In the rows, zero is written as 128.
The rows of A fall into 5 groups, which share some directions, and each row is roughly a mix of its group's hidden directions.
A (165 x 14):
[[147 129 162  90 133 132 147  92 146 113  97 157 133 160]
 [127 119 113  99 136 134 119 149 120 165 147  74 129  89]
 [133  92 130 106 110 104 125 135 105 148 167  93 150  96]
 [130 118 102 113 101 119 122 130 113 129 186 127 143  80]
 [149 111 165  94 134 116 152  99 138 109 100 158 141 158]
 [130 123 104 162 122  92 112 144 114 108 140 177 161 116]
 [122 129 104  84 157 135 147 151 134 152 149  87 124  98]
 [ 97 108 129 110 142 102 135 172 114 154 149  86 147 135]
 [117 148 132 135 127 182 132 126 139 127 116 102  69 135]
 [134 119 151  87 138 161 112 128 146 153 137  90  87 123]
 [140 113 162 123 164 151 142 139 138 117 113  91  83 151]
 [142  96 139 127 161 119 109 155 127 163  78 105 117 122]
 [124 176 121 109 157 130 104 125 160 133 113 166 151 153]
 [103 148 102 140 104 108 158 118 123 104 167 162 157 135]
 [111 110 142 128 118  91 181 123 111 108 130 133 161 162]
 [104 142  91 156  87 120 111 138 106 126 131 167 153 107]
 [129 109 125 104 115 120 160 133 119  79 155 179 130 123]
 [131 106 123 119 112  96 106 147  95 143 151 108 176  99]
 [159 128 122 130 149 106 125 107 154 111 113 193 138 129]
 [116  97  90 149 128 100 150 166 108 118 143 150 131  96]
 [134 159 146 127 130 182 113 110 144 125  98 115  87 143]
 [136 157 137  82 175 132 110 134 163 127 154 131 138 146]
 [156  68 132 136 127 111 112 154 103 119 132 131 116  90]
 [118 150  92 171 145 134 117 144 147 121 110 176 104 127]
 [174 159 127 135 163 141  99 103 160 111 125 152 121 121]
 [133 124 168  83 115 152 140 104 123 138 127  77 125 140]
 [131 136 122 141 105  90 123 107 119 112 145 170 182 134]
 [ 91 102 117 146 109 100 137 163  96 151 142  97 146 123]
 [ 94 138 148 147 100 157 153 134 108  96 137 108 103 163]
 [126 106 103 148 143 115 157 157 122  98 105 179 112 119]
 [156 126 105 105 149 146 126 123 157 119 128 173  94  93]
 [133  97 135 152 122 134 183 126 114  88 122 130  90 131]
 [159  86 144 140 139 100 151 128 122  82 134 164 126 131]
 [103 126 143 112 118 144 147 136 112 150 136  56 122 136]
 [157 151 136 124 117 154 130  77 150 106 108 167 113 131]
 [137 164 158  96 133 166 102 100 150 138 112 112 121 153]
 [133 119 169  96 136 149 146 112 133 143 107  77 110 151]
 [134 121 142 150 174  95 108 167 126 109 117 144 150 158]
 [146 137 123 170 134 117 130 123 128  76 131 181 132 138]
 [128 101 122 100 130 120 137 141 121 155 169  77 126  95]
 [159 153 130 146 122 131 136  82 140  88 123 173 138 135]
 [130 140 116  98 119 164 154 115 143  94 158 156  92 112]
 [167 132 134 148 112 140 127  67 145 126 101 150 112 119]
 [105 148  89 177 100 117 141 126 107 129 104 148 153 120]
 [137 125 114 182  99 133 115 105 131 120 106 173 103 118]
 [144 118 152 111 158 120  97 137 132 164  75 108 143 139]
 [120 134 131 109 150 162 129 155 126 144 131  65  98 119]
 [169 155 131 135 126 145 115  78 152 103 129 164 122 123]
 [ 88 104 115 139 127 115 114 188 109 149 145 109 121 122]
 [113 140 163 108 108 128 144 107 132  97 169 134 138 174]
 [122 144 134 128 131 182 129 127 140 129 125  94  70 128]
 [128 162 116 155 129 159 114 147 117  72 127 162 117 128]
 [ 86  94 124 143  94 102 155 150  96 146 127 110 139 134]
 [174 150 134 135 157 134 112  89 164 114 115 158 120 131]
 [117 133 110 122 122 111  85 149 119 166 160 102 160 101]
 [131 107 138 122 102 117 148 127 109  74 155 174 137 131]
 [120 144  89 109 113 102 133 119 129 137 156 161 174 102]
 [133  93 123 133 105  89 111 143  97 131 159 128 167 101]
 [139 150 150 103 158 134 124 117 154 111  93 167 135 166]
 [117 109  91 152 136  88 155 154 120 114 136 169 144 115]
 [ 94 115 110 145 138 102 120 184 106 149 142 101 145 124]
 [102 138 113 142  86 117 162 115 110 100 172 143 148 133]
 [122 160 152 133 135 161 141 110 145 101  98 141 104 174]
 [111 150 129 173 138 136 126 147 130  87 119 163 113 165]
 [129  82 122 138 104 104 148 149  87 114 154 114 139  98]
 [121 128 149 141 117 170 124 130 120 134 126  70  82 132]
 [100 104 124 124 137 105 129 175 106 155 145  81 141 124]
 [126 139 139 139 126  91 111 121 121 129 105 157 187 159]
 [173  97 151 113 149 112 112 116 149 106 130 174 118 128]
 [140 152 173 117 156 154 123 118 143 103 118 109 115 174]
 [115  99 162  68 122 139 147 125 141 145 135 112 103 148]
 [122 170 119 105 121 156  79 117 146 168 126 116 133 118]
 [133 113 130 125 138 100  70 159 117 160 124 122 162 114]
 [119 161 121 160 110 172 113 109 136 144 123  95  89 124]
 [152 143 136 128 108 155 135  76 145 110  99 166 108 131]
 [132 161 137  80 163 134  99 139 152 127 118 154 152 148]
 [140 111 151 142 170  92 115 160 124 106 115 144 152 160]
 [158 141 141 128 111 143 141  70 145 102 113 166 120 136]
 [127  99 142 104 101 106 115 132 100 153 154  90 162 110]
 [159 112 109 132 176 122 103 148 154 143 137 132  99  94]
 [103 151  96 151 130 107 167 143 112  98 135 149 164 137]
 [107 159 123 125 147 160 118 146 134 161 107  74 112 135]
 [124  89 108 156 116 107 180 139 108 103 136 144 114 111]
 [164 147 138 138 140 129 143  87 145  88 111 169 133 144]
 [112 111 138  90 144 125 141 150 121 167 118  71 134 129]
 [120 128 104 190 103 138 149 109 127 130 105 138  92 119]
 [167 151 131 128 123 157 105  80 156 119 124 154 107 114]
 [156 109 124 132 117 108 121 118 126  91 148 191 140 111]
 [ 86 168 122 123 120 157 159 126 129 138 134  84 121 152]
 [ 99 111 132 111 154 131 156 168 121 150  99  87 113 143]
 [132 139  97 194 118 121 116 140 104 104 120 149 137 108]
 [143 134 133 144 104 118  90  97 140 124 115 190 141 134]
 [120 137 115 109  84 158 137  95 127 153 149  97 110  97]
 [114 144  83 168  99 115 134 119 114 139 105 157 153 106]
 [162 145 147 114 135 138 155  80 142  90 111 154 136 145]
 [109 133  93 126 124 130 111 165 113 144 173 101 132  89]
 [129 106 168  93 126 132 142 117 123 150 126  69 125 144]
 [118 108 135 124 165 105 134 167 127 133  75 147 137 154]
 [141 155 171  95 132 158 112  95 147 130 117 107 126 160]
 [128 120 115 181  84 128 141 105 107 111 102 158 121 118]
 [149 103 128 128 100 102 130 115 112  93 155 175 152 110]
 [116 101  88 173 120  97 141 155 109 130 134 146 129  99]
 [167  96 124 135 118  98 138 107 121 101 131 176 143 103]
 [148 107 158 102 102 119 159  69 136 137 134 114 133 136]
 [157 115 145 110 106 110  83  92 142 145 138 163 148 118]
 [120 133 114 144  93  98 142 110 113 106 167 158 169 127]
 [138 164 162 111 147 153  85 117 147 138 113 108 130 160]
 [141 137  99 166 138 124 122 133 136  99 113 191 119 116]
 [149 110 125 151 108 101 122 122 109  89 136 181 154 116]
 [101 113 113 138 138 119  91 182 125 157 156 111 115 115]
 [146 118 145 116 158 116  96 136 134 166  72 116 145 134]
 [149  95 160  98 114 142  83 124 131 152 143 107 104 110]
 [118 148  98 154 102 114 123 118 125 113 124 191 154 124]
 [166  95 156 117 119 129  76 109 141 142 121 150 108 114]
 [120 127 120  91 101 133 110 126 114 167 153  89 149  94]
 [122 125 152 115 163 146 165 146 131 110 133  82 100 155]
 [ 93 113 121 120 117 115 149 165  92 146 132  82 152 124]
 [171 145 126 130 168 124  87 109 162 148 143 117 128 111]
 [149 148 114 101 136 164 127 108 158 111 130 168  93 108]
 [118 151 104 144  91 112  94 111 122 146 125 164 169 117]
 [130 138 123 167 131 114 129 121 137  96 108 191 131 152]
 [145 156 138  84 182 130 113 132 160 130 145 118 142 141]
 [127 100 153 105 143 136 161 147 117 116 154  74 105 133]
 [153 122 119 111 149 165 123 130 152 122 132 135  69  96]
 [131  95 136 121 101  91 115 136  96 136 158 114 172 110]
 [ 91 164 131 159 131 146 148 143 115 120 111  91 129 168]
 [125 112 133  95 135 128 124 141 121 171 135  64 133 109]
 [ 98 123 108 156 102 113  90 167 102 141 156 127 144 113]
 [ 98 155 131 122 145 164 127 141 146 155 115  87  94 150]
 [138 160 161  95 128 166 115  91 151 133 111 116 118 154]
 [151  72 141 142 118 105 121 149 101  96 142 151 123 108]
 [162 131 134 117 152 109 125  99 161 113 120 186 139 139]
 [117 100  94 138 121  82 155 145 114 127 152 154 154 105]
 [132 114 155  85 113 123 139 120 108 132 162  78 154 125]
 [127 143 127 144 107  92 119 107 120 117 132 166 186 144]
 [152 144 136  96 154 151 157  90 160 132  95 126 109 135]
 [164 135 140 142 131 136 130  82 153 102 108 173 110 137]
 [109 136 103 174 117 110  92 161 111 122 127 164 147 125]
 [103 111 133  91 124 132 132 147 121 177 125  75 126 122]
 [166 137 116 144 125 112  90  98 144 126 129 177 147 106]
 [124 128 116 171  82 106 109 109 106 133 114 156 162 121]
 [125 142 115 145 116 108 159  82 150 129 108 175 142 148]
 [140  97 128 118 103  90 112 129  99 141 146 124 176  99]
 [173 101 152 125 136 109 100 104 146 117 120 177 127 128]
 [156 118 116 100 155 152 127 133 153 112 141 155  82  96]
 [122 134 165 100 128 163 145 111 136 135 116  83 100 158]
 [ 92 154 134 103 118 154 120 134 131 162 144  75 123 142]
 [ 94  84 148 121  91 115 169 126 116 139 115 133 113 152]
 [114 160 110 133 109 153  90 124 130 167 150  89 123 106]
 [115 131 139 145  78 112 135 106  98 119 164 107 166 136]
 [162 126 131 117 132 102 102  94 152 131 124 183 153 125]
 [137 122 117 112  95 145 103  94 142 178 119 125 110  92]
 [116 138 117 160  96 114 100 141 104  99 145 172 158 127]
 [ 90 172 113 142 139 151 146 143 125 142 109  83 127 149]
 [127 131 149 129 129 170 117 128 129 147 109  72  86 131]
 [143 127 125  99 154 169 133 136 152 113 130 136  70 111]
 [152 128 106 105 154 123 128 129 154 105 142 190 121 107]
 [147 120  90 112 131 100 128 121 137 133 138 178 154  87]
 [118 164 131 111 151 172 135 122 153 144  99 102  96 146]
 [ 87 110 121 113 115 119 132 164 107 168 135  83 136 123]
 [137 114 127 103 160 160 132 149 144 143 112 104  74 109]
 [ 86 147 139 151 101 119 152 131 105 108 134 122 156 174]
 [130 122 146  88 141 148 155 123 134 139 149  67 108 128]
 [110 144 108 135  99 138 160 116 125  95 187 139 118 119]
 [164 106 155 125 138 114 107 113 146  99 127 184 122 140]]

Here is one row of each group, with its name. Which group are the others in?
[136 134 102 128 108 113  79 121 128 161 123 157 159  93]	(124)
[114 147 101 112  89 162 147  98 133 146 149 114 106  96]	(59)
[145 141 121  90 164 160 127 132 163 115 123 158  91 119]	(16)
[130 164  96 143 167 148 135 131 161 123 101 157 100 128]	(137)
[ 90 126 102 153 139 112 117 191 106 138 130 118 139 125]	(117)

[137 152 133 150 114 159 118 111 138  80 158 159  97 135]	(16)
[127 107 122 200 135  92 117 148 114 130 116 128 133 135]	(59)
[160 108 159 118 177 136 115 143 149 107 113 137  93 143]	(124)
[144  87 141 109 106 115 175  97 123 114 104 160 125 126]	(59)
[ 95  92 127 162  90 101 157 130 110 138 109 145 124 145]	(117)
[130 131 107 184 101 137 107 119 127 122 108 171 103 113]	(117)
